Each row is where one point has got to under a steady rotation. How many ticks took it there?
The counts run from 0 to 347.
[114 106 117 128 113 143 131 134 119 117 175 138 178 150  96 126 116 134
  87 159 110 162 117 152 118 123 142 102 130 192 140 107 127 128 139 110
 113  47 142 148  68 133 167 151  86 168 116 120 155 118 110 107 129 173
 128 124 141 131 164 105 134  76 122 111 129 112  99  93 149 138  86 105
 141] | 292
[115 109 129 118 129 137 132 122 155 110 178 140 201 163  96 146 113 138
 106 149 108 157 107 137 121 142 149 116 113 181 121 129 145 102 123 124
 124  62 129 133  79 141 181 159  80 143  97 132 135 128 113 107 125 163
 153 131 163 118 157  99 139  84 107  99 151 117 106  87 138 152  86 138
 140] | 331
[130 110 131 117 123 125 144 144 127  91 182 139 171 174 120 143 104 136
 104 152 102 166 115 152 145 127 146 120 122 180 106 103 124 109 145 112
 146  54 135 136 100 138 179 138  80 145 105 115 154 135 100 128 110 195
 135 133 163 155 148  97 138  86 111 107 167 114 154  84 164 151 105 126
 123] | 259
[134 107 120 130 123 147 154 125 125  93 203 165 179 186 134 155 102 158
 106 149 122 174 110 156 136 126 145 106 111 168  88 111 135 106 144 121
 117  51 139 137 108 125 156 141  79 144 127 112 139 127 116 123 101 171
 159 117 151 153 154  91 136 104 137 110 139 116 116 106 147 142  95 118
 132] | 19
[125 113 119 136 119 141 124 120  90 102 178 150 181 161  95 147 109 119
  82 155 101 150 132 159 132 131 151 103 164 188 127  87 120 126 155 104
 125  48 138 151  72 132 172 159  99 163 111 132 151 146 120 105 132 175
 129 128 147 143 151 110 135  90 126 107 127 123 111 109 141 157 108 118
 109] | 296
[121 102 121 128 116 138 124 124 105  98 173 141 173 159 100 144 114 113
  85 157  98 151 123 146 138 136 155 110 161 192 115  85 128 125 159 123
 137  52 126 142  81 121 178 154  99 145 102 137 157 143 120 104 135 184
 134 129 151 143 143 116 120  77 110 101 147 115 130  98 152 147  97 126
 107] | 63
[125 108 120 128 117 147 133 126 118  96 191 160 169 169 106 145 105 133
 103 148 106 169 117 150 139 137 128 112 143 177 112 105 128 102 160 124
 145  36 134 150  95 148 155 141  80 165 115 122 144 134 105 111 122 189
 134 117 145 138 148 114 149  85 123 115 154 121 128  83 153 127  95 107
 133] | 38
[126 103 124 132 122 138 122 111 108  91 174 128 183 148  97 164 107 121
  92 133 104 153 129 135 138 137 157 119 151 188 127  95 125 119 156 120
 141  57 121 139  81 131 174 163  98 140  99 121 142 144 105 111 127 170
 129 126 163 131 146 111 137  77 123 100 153 118 114  75 165 164 113 131
 114] | 191
[135 109 127 119 128 139 149 111 149 106 187 157 200 175  97 153 103 143
 104 153 103 149 123 152 139 128 127 105 131 182 114 117 140  77 144 120
 139  51 126 144  82 156 166 151  80 154 104 121 122 132 108 110 117 166
 155 123 159 127 146 101 135  94 123 105 163 124 120  90 148 151 107 121
 148] | 233
[124 111 136 126 132 131 134 117 134  98 187 144 212 170 101 157 102 137
 103 146 105 157 109 131 143 148 163 124 136 178 107 124 139 100 130 124
 127  71 129 128  84 128 187 155  79 143  94 143 127 150 121 109 122 171
 149 145 163 143 145  96 133  96 119 100 149 121 115  98 134 167 103 158
 118] | 217
[133 107 119 128 120 144 153 137 124  96 203 168 173 190 119 147 106 144
 113 159 111 166 110 160 132 127 148  98 131 166  96 108 133  96 144 114
 119  39 138 154 104 139 155 149  82 155 124 122 142 139 118 100 117 178
 171 115 151 144 154 113 131 100 126 113 140 122 129 116 146 136  90 121
 119] | 20
[114  99 126 142 113 151 117 120 110  89 198 141 185 158 102 163 111 148
  98 128 123 177 107 129 136 131 165 121 128 180 129 110 127 126 151 137
 120  60 129 140  94 125 177 144  81 151 119 126 137 135 113 116 123 173
 130 125 147 142 155 113 143  84 133 103 136 119  97  80 150 150  91 132
 129] | 302
[115  93 126 135 115 150 126 127 116  91 180 133 183 146 100 154 113 140
  98 143 113 167 114 137 132 117 152 109 130 193 138 102 126 119 158 129
 125  56 126 143  81 134 176 144  87 152 112 118 140 129 104 113 130 177
 139 124 154 133 160 114 127  77 124 104 141 108 104  82 159 148  90 117
 134] | 301
[122 113 126 141 124 141 127 112 121 105 197 150 202 164 103 147 113 146
  99 139 126 171 111 142 121 137 163 117 124 176 121 122 133 123 122 113
 101  65 143 130  73 126 171 163  85 158 111 116 127 127 115 115 114 149
 149 131 154 129 158  85 149  94 137 101 118 130  74  95 137 166 102 133
 136] | 205
[112 112 123 127 113 142 136 136 122 111 184 154 178 172 117 122 116 131
  78 171 115 170 109 152 123 133 149 108 123 177 102 107 133 137 133 112
 107  44 147 141  82 112 159 145  80 162 119 128 162 122 122 111 118 178
 132 119 141 155 149  93 144  87 121 105 121 114 104 113 134 131  80 109
 133] | 49
[122  94 114 135 111 151 127 133 114  95 184 141 160 160 114 151 115 130
  96 152 112 164 119 151 123 130 158 105 137 187 116  90 127 126 157 124
 123  40 125 150  89 125 162 153  99 140 119 111 159 132 109 109 126 184
 139 113 150 136 160 118 125  70 123 105 141 111 115  94 165 138  91 107
 113] | 173
[126 104 127 126 125 138 141 119 146 121 174 147 204 157  92 136 114 143
  95 152 104 147 117 154 122 127 137 106 133 194 129 117 143 100 138 109
 120  56 130 137  66 148 173 162  86 157 104 124 130 125 112 102 127 157
 155 132 158 118 157  95 127  93 120 100 140 121  94  99 138 157  95 126
 148] | 97
[126 108 108 133 117 146 135 131 109 100 184 150 155 179 125 145 113 112
  86 157 117 163 120 161 126 142 157 111 135 174  88  92 130 136 149 114
 128  38 142 140  90 111 157 157  99 139 118 113 167 135 117 111 108 184
 140 114 151 148 151 101 140  71 122 108 136 117 121 104 157 133  96 116
 110] | 45
[128 111 124 132 115 133 124 108 103  94 169 122 186 159 106 152 108 123
  74 142 110 160 132 137 143 137 150 124 147 190 117 100 126 133 147 117
 139  63 132 128  71 117 182 146  88 153  98 124 149 135 110 130 112 173
 112 129 158 149 139  84 136  82 124  95 138 118 111  83 152 169 117 126
 131] | 298
[123 103 114 143 114 140 138 120 121 114 176 133 180 150 108 141 111 130
  81 153 116 149 131 157 116 117 153 104 140 188 125  92 133 137 145 110
 107  49 130 135  62 129 169 171 100 146 113 107 153 121 106 113 122 157
 149 114 155 131 158  92 121  78 133  93 121 112  88 102 155 162 102 107
 127] | 75
[131 119 135 114 130 126 148 134 143 110 187 153 198 177 105 137 103 153
 104 150 110 169 108 150 130 127 132 115 107 173 118 126 136  97 124 106
 127  57 146 138  84 150 169 149  77 161 109 118 133 120 101 122 111 165
 143 129 160 127 155  84 155  98 122 109 151 126 110  86 145 150 103 124
 155] | 9
[145 113 127 132 125 128 158 126 130 105 193 168 194 186 120 132 102 151
 101 160 113 163 120 168 131 118 141 105 129 167 104 110 130 101 129  93
 112  48 151 143  89 142 154 154  85 166 121 119 136 133 112 113 101 160
 166 125 155 147 158  89 137 111 135 111 126 126 108 119 138 156 104 117
 127] | 11
[120 114 111 135 124 138 123 128 112 107 177 136 173 149  99 138 116 116
  88 144 109 162 128 153 116 139 155 115 140 183 140  97 122 131 145 114
 122  41 134 149  73 137 171 171 102 146 106 114 156 126 109 105 128 169
 135 120 157 118 158 109 145  74 122  99 140 115 103  85 164 148 106 119
 115] | 182
[142 124 136 127 133 116 145 116 128 106 190 159 203 185 109 146  98 137
  95 155 107 160 124 151 144 143 140 122 138 166  97 119 133 100 126 103
 133  61 145 124  80 138 176 154  83 164 101 130 132 140 120 118 100 162
 137 137 163 146 137  76 154 107 126 105 141 132 114 101 131 175 121 140
 132] | 120
[142 104 118 132 124 148 157 114 136  94 196 174 183 184 115 157 105 140
 106 155 107 153 121 162 136 132 134 104 132 177  92 105 143  88 149 115
 130  43 130 144  94 145 149 154  89 146 114 114 123 144 109 105 113 170
 167 117 152 139 151 105 129  98 130 110 148 129 121 109 149 137  97 110
 126] | 126
[128 104 128 140 123 147 127 102 113 106 180 153 200 162  97 149 109 137
  86 154 108 147 127 148 133 130 149 107 157 189 115 100 138 118 155 115
 113  53 131 144  71 123 166 154  87 161 117 134 133 143 129 102 123 159
 144 127 141 144 149 103 123  95 130  95 118 127  88 116 128 155  95 118
 134] | 79
[128 124 122 118 117 121 133 134 116 102 175 131 170 163 115 133 112 133
  81 150 111 171 129 150 133 133 143 126 130 178 121 108 117 133 137 106
 135  49 150 128  76 129 177 147  83 160 107 114 164 115 103 129 111 176
 112 128 159 146 146  82 156  80 112 106 143 118 119  76 159 151 111 119
 144] | 162
[129 117 136 129 127 122 130 110 117 107 177 142 208 159  88 153 104 128
  95 142  97 147 125 145 134 138 150 119 154 184 132 109 130 106 139 108
 132  66 131 138  69 146 185 164  91 158  94 135 131 146 117 111 128 162
 137 137 167 124 148 100 140 101 126  98 144 133 103  96 139 177 117 141
 120] | 208
[144 116 131 137 130 131 141  97 125  97 179 143 202 174 108 170 104 135
  94 137 107 152 125 145 144 145 152 129 144 180  98 111 142 109 138 120
 136  63 123 118  81 135 179 156  88 137  94 117 126 142 112 121 104 160
 141 127 171 141 133  81 139  93 129  92 146 124 116  89 146 177 123 143
 126] | 103
[142 116 125 125 131 116 151 136 133 107 186 144 193 165 108 146  95 140
 110 145 102 148 129 161 131 120 143 115 134 171 123 111 130  99 134  96
 130  58 141 134  80 163 181 173 100 149  94 112 137 136 101 117 117 160
 159 137 180 127 159  92 135  99 124 102 153 121 117  91 161 175 123 138
 117] | 229
[134 118 123 133 120 131 138 124  97  86 193 156 174 188 134 152 103 129
  99 153 115 175 121 152 145 138 153 119 137 163  89  99 118 123 145 113
 134  48 146 135 105 118 172 146  90 153 117 129 151 147 121 122 103 190
 132 131 153 162 139  93 151 100 128 109 138 125 135 103 153 152 111 135
 101] | 150
